One turn sends every row of this set to another row. A few are shown first. Where does it send the rows asked after them?
Nonu: [  2  -4   5   1  12   6   7   4 -10 -13   3   4   5  -8   7  -2   2  12
 -15  -5]
Diga: [ 11 -12   2  -6   8   0  10 -13   3   3  -7   2  -6  13   8  10   1  16
   2  -3]
Pas: [ -1   7  -2 -18   8  -2   1 -13   8   3  13   6 -10 -12  -6   0  -5 -13
  -1   6]
zif: [-10   5  -4  -6  -4   7 -15  -2  10  -6 -14   4   4  14   0  -6  14   4
  -4  -3]
beso: [ -7  14   8 -13   0   5   1   0  15   0   6   7  -8  -5   5   7  15 -11
  -9   6]
mur: [  0  -9   7   2  -3  -3  -9   6   8   8   2   6 -14  15  14   1  -1  -7
   7  13]
miti: [  8  -7   1   3  -4  -2   5  -3  -5   2   6  13 -15  -1 -13  11 -10  13
   6  -5]
Viz: [ -1  11   0   0 -12  10   7 -10   0   1 -11 -13   4   6  -5  14  -8  -5
   2   3]
pizan: [ -5  -8   8 -14  -7   2  -9   6   3   1  -5   1   9   4   8  19   3 -15
  -9   6]
Puz: [ -2  -1  -4 -14  -7   5  -9   7  -4  -6 -11  -9   6  -9  -6   8  -6  -5
 -19   1]
Lavu: [  6  -1  -5  12 -12   8 -18   2  -9   7   5   0  -4  10   4   0  -2 -12
  -2   2]
pabo: [ -3   2   4   5  -2   3  -5  -1  -1   2  -9 -15  17   9  -4  13   5   1
  -5 -12]
numom: [ -5 -10   5  -6 -10   1 -15   6   8  10  -2   7  -3   2  -3  22   5   1
 -10   8]
vupe: [ -3 -17   5  -2  -7  -5 -13   7  -4  -4   3   6 -14  11   7   3  -5 -13
   3   3]
bivi: [  0   3  -4 -20   6  -2  11   3  -1  12  -1   1  14  -7  12   1  -1   6
  -9  -9]
Deniv: [  4   2  -7 -17  -9   0   6   8   0   3   4  -3  17  11   0 -11  -1   6
   5 -11]
gileg: [ -5  -8  -2 -13   4  -8   5   1   3  11  12   3   6  -3  20   0  -5  14
  -1  -1]
fada: [ -8  10   6 -29  -5   2  -2  -1   1  -3   3   5   5   9   2  14  -9   2
   4 -10]
Vul: [-13   7   0 -11   3  -6  -9  -8  21  -3  -5  -2  -9  10  -6  -2  -8  11
   7   0]
gomek: [  4  -6   9  11   6  -3 -16  12   0   3   2  -2   2   2   0 -10  -4  15
  -6  -8]
benu: [15  0  7 -9  4  6 17  3  8  4 -8 -8  9  8  7 -2  4 -6 -5  9]
kifak: [ -6   6  -8  -9   2   6 -15   1   8 -20   7   4  -2  18  -4  -6  -3   5
   5  -1]
beven: [-12   4  -4 -15  10  -1 -17  -5  13  -6  -5  -3  -2  10  -7  -8  -3  -8
  -2  12]
Tum: [  6  -2  -9  -5   4   1   6  -7  -8   4   9  13   1  -8 -20  -3  -9   9
   2  -3]
Zum: [  6  10  -3  12  11  11  -8   2   1  -6   2  -3   3  -8 -10  -4  -1  10
 -14  -4]
Gavip: [ 18  -1   3   8  11  10  -1  -3 -10  -7  -2  -4  -2  -2  -7  -1  -8   6
 -15  -3]
zumi: [  8   4 -13  -1  -1  11  12 -13   4  -2   2  17  -9   2 -10   5  -3   5
   7   7]
fezo: [  3  -4  -7  10  -5   9 -10   9  -5  -1  11   9  -9   4   7   6   2 -13
  -3  13]
deg: [ -7   3   6 -16   0  -6 -12  -3  15  -4   1   4  -4  12  -2 -15  -7   3
   9 -12]
zofu: [  9   2   3 -22 -11   3   0   9 -11  -2  12   1  -6   3   3   9  -4 -13
  -2  -8]
vufup: [ -5  -4   5  16   5  -3  -9   9  -6   0  -1 -11  -2  -7  -6  -1  -8   5
 -12  -4]
paraf: [  2   6  -4  -9   9   3  -2  -6  17   0  11   5   0 -11  13 -13   2  -9
  -6   7]
Guzo: [  1  -3   3  -7   7  -9   2  -5  15   8   4   4 -11 -22   2   1  -5   1
 -10   4]
reb: [-10   6  12 -19   1  -2 -10   7   6  -3  15   2  -4   7   0  15  -7  14
  -2  -6]
mezok: [ -3  -1  -1  10   0   5 -14   1  -5   6   2  -1  -2  22   1  -3  -3 -10
   9  12]
mar: [  2   4   3   5   2   1  15  -3   1   5  -5   5 -13   2 -18   9 -10  11
   3   2]
Tudo: [  3   2   7   9   0   3 -12 -13   9  13  -7 -11   2   1   2  11   5   8
  -7 -10]
dom: [-14   8  -7  -7  -8   4  14  -3   0  -6  10  13   2  -6  -9  10  -1  12
   2   0]
Gunam: [ -3   2  -6 -16  -3   2 -18   8  12  -8   1   3  -1  21  -7  -7   2  -3
  -4   7]
gipuv: [12 -3  0 -5  3  3 19 -1 -8  8 -6  0  1 12  3 18  6  2 -1 -5]
bis: [  3  -2   1  11  -7  11  -1  -6 -12  -2   1   7  -4  12  17   3   6  -5
   5  -4]
sadir: [  2   1   5 -10   5  -5  10  -2  18  17  -1  10  -5 -10   3 -10  -1  -3
  -3   6]
Nifot: [ 15  -5   7  10  15   7  -4   7 -13   4   6   1   3   4  -6  -8  -2   2
  -7   2]
deki: [ -1  14   3 -17   6   0   5  -4  18   0  18  -1  -2  -2   3  -6  -4  -9
  -2   8]
bizi: [  3  -1 -14  -6  -1   3  18 -12   1   0   5   9   3  -6 -10   0 -12   8
   0   9]

Guzo moves to mur
Zum moves to paraf
Diga moves to reb
Now these:
pizan moves to gipuv
deg moves to vufup
Tum moves to beven
zif moves to Nonu
bizi moves to Gunam
zofu moves to Viz

